(in the rows, 128 means zero)
The same turns and mirrors carry the whole set onto itself and the rows of a family onto each other. Which other rows belong to the same family as each row named below? List them in the order they appear above.
These 18 rows form 3 families of 6 rows each.
Q857: [118 114 118 171 130 117 166 122 149 112 141 109 153 106 117 138]
Q782: [125 125 111 153 132 106 163 103 120 111 148 118 124 121 144 126]
Q212: [150  97 135 126 104 160  91 149 101 133 120 106 127 131 132 144]
Q502: [120 157 131 146 133 120 166 124 120 122 158 114 136 110 104 127]
Q397: [114 133 115 153 124 114 170 105 124 121 148 115 114 117 130 124]
Q587: [134 159 128 142 146 115 158 122 119 114 159 113 148 118 114 126]
Q701: [116 125 129 158 123 110 166 118 145 101 147  98 161 118 121 138]
Q526: [147  93 107 124  93 161 100 146 111 130 126 115 124 128 145 152]
Q3: [122 132 101 159 143 117 157 110 114 109 135 125 121 114 133 129]
Q530: [158 138 108 108 107 174  97 147 123 133 131  94 133 141 123 137]
Q826: [153 125 126 107 113 178  97 138 132 122 132  84 136 151 123 137]
Q645: [156  97 122 125  92 166 108 154 151 144 138  91 151 128 123 148]
Q777: [103 131 129 159 116 116 170 118 140 108 143  99 144 113 111 137]
Q646: [162  90 137 129 101 160 102 145 138 154 130  89 135 134 126 134]
Q191: [147  95 129 116 108 168  96 145 103 120 134 114 124 134 141 151]
Q91: [153 122 129 118 107 168  91 141 124 132 115  80 132 148 121 131]
Q706: [158  83 136 122 103 167 108 143 147 143 146  94 139 135 132 143]
Q723: [132 160 116 151 151 128 159 124 135 117 147 108 148 115 103 124]

Which other rows belong to the same family as Q91? Q212, Q502, Q397, Q777, Q646
Which other rows belong to the same family as Q723? Q857, Q526, Q3, Q530, Q645
Which other rows belong to the same family as Q191? Q782, Q587, Q701, Q826, Q706

The same turns and mirrors carry the whole set onto itself and the rows of a family onto each other. Which other rows belong to the same family as each row named below? List them in the order they appear above.
These 40 rows form 10 families of 4 rows each.
Q841: [111 110 121 170 152 115 115 139  94 127 152]
Q377: [100 112 121 161 143 116 132 136  89 118 153]
Q375: [167 140 122 108 135 148 134 131 135 133 114]
Q667: [105 121 116 181 141 133 125 147 106 105 139]
Q605: [101 114 123 161 144 112 120 149  98 129 151]
Q589: [174 160 120 148 131 151 137 137 101 126 117]
Q76: [155 124 117 109 128 145 132 113 125 139 101]
Q161: [149 110 107 126 130 138 132 122 147 123  98]
Q451: [166 149 118 110 130 152 139 128 125 111 114]
Q852: [161 135 121 102 125 146 131 104 117 111 127]
Q859: [162 155 124 120 121 152 122 134 104 118 103]
Q771: [117 123 112 167 141 106 130 154  89 131 152]
Q473: [111 113 114 162 148 119 129 156  95 132 158]
Q732: [156 145 109 111 123 136 120 120 110 118  96]
Q556: [121 124 107 171 149 101 122 143 117 121 160]
Q52: [160 135 132 110 151 164 128 120 128 136 125]
Q527: [169 147 130 120 130 145 129 114 130 115 107]
Q914: [166 155 119 124 114 146 115 116 104 104 126]
Q988: [112  99 133 168 133 135 144 137 100 116 152]
Q584: [169 150 120 118 127 139 126 116 134 129 110]
Q430: [105  95 117 132 150 106 118 130 124 121 146]
Q746: [172 144 116 119 131 152 125 124 135 110 111]
Q962: [100 105 122 170 147 127 128 116 119 109 137]
Q665: [167 146 134 107 127 142 107 132 125 131 125]
Q10: [109  96 123 162 146 111 135 141 100 113 141]
Q946: [163 118 132 115 129 139 111 109 133 141 119]
Q608: [122 133 122 172 150 118 119 154 105 118 166]
Q27: [115 145 115 178 143 122 117 140 103 139 152]
Q547: [177 144 117 120 136 151 131 119 132 130 117]
Q738: [123 112 127 175 159 113 133 132 109 106 157]
Q768: [170 158 109 114 138 142 132 126 119 109 115]
Q490: [165 136 132 115 137 142 124 118 108 137  97]
Q685: [149 154 104 107 131 157 119 129 127 108 124]
Q809: [128 145 130 153 151 122 126 144  77 115 163]
Q728: [105 102 114 159 146 123 134 148  97 112 152]
Q309: [109 114 109 176 148 126 136 133 110 145 149]
Q139: [111 101 114 160 153 116 134 126 120 114 162]
Q766: [106 111 110 168 145 114 119 134  94 116 152]
Q93: [169 133 125 111 149 141 128 123 136 129 109]
Q580: [110 121 109 164 120 120 125 158 108 134 156]

Which other rows belong to the same family as Q608? Q76, Q859, Q139
Which other rows belong to the same family as Q738? Q732, Q556, Q490
Which other rows belong to the same family as Q728? Q375, Q451, Q473
Which other rows belong to the same family as Q768? Q771, Q10, Q93
Which other rows belong to the same family as Q580? Q52, Q988, Q685
Which other rows belong to the same family as Q309? Q667, Q852, Q665
Which other rows belong to the same family as Q430? Q589, Q161, Q809
Which other rows belong to the same family as Q377? Q605, Q746, Q547

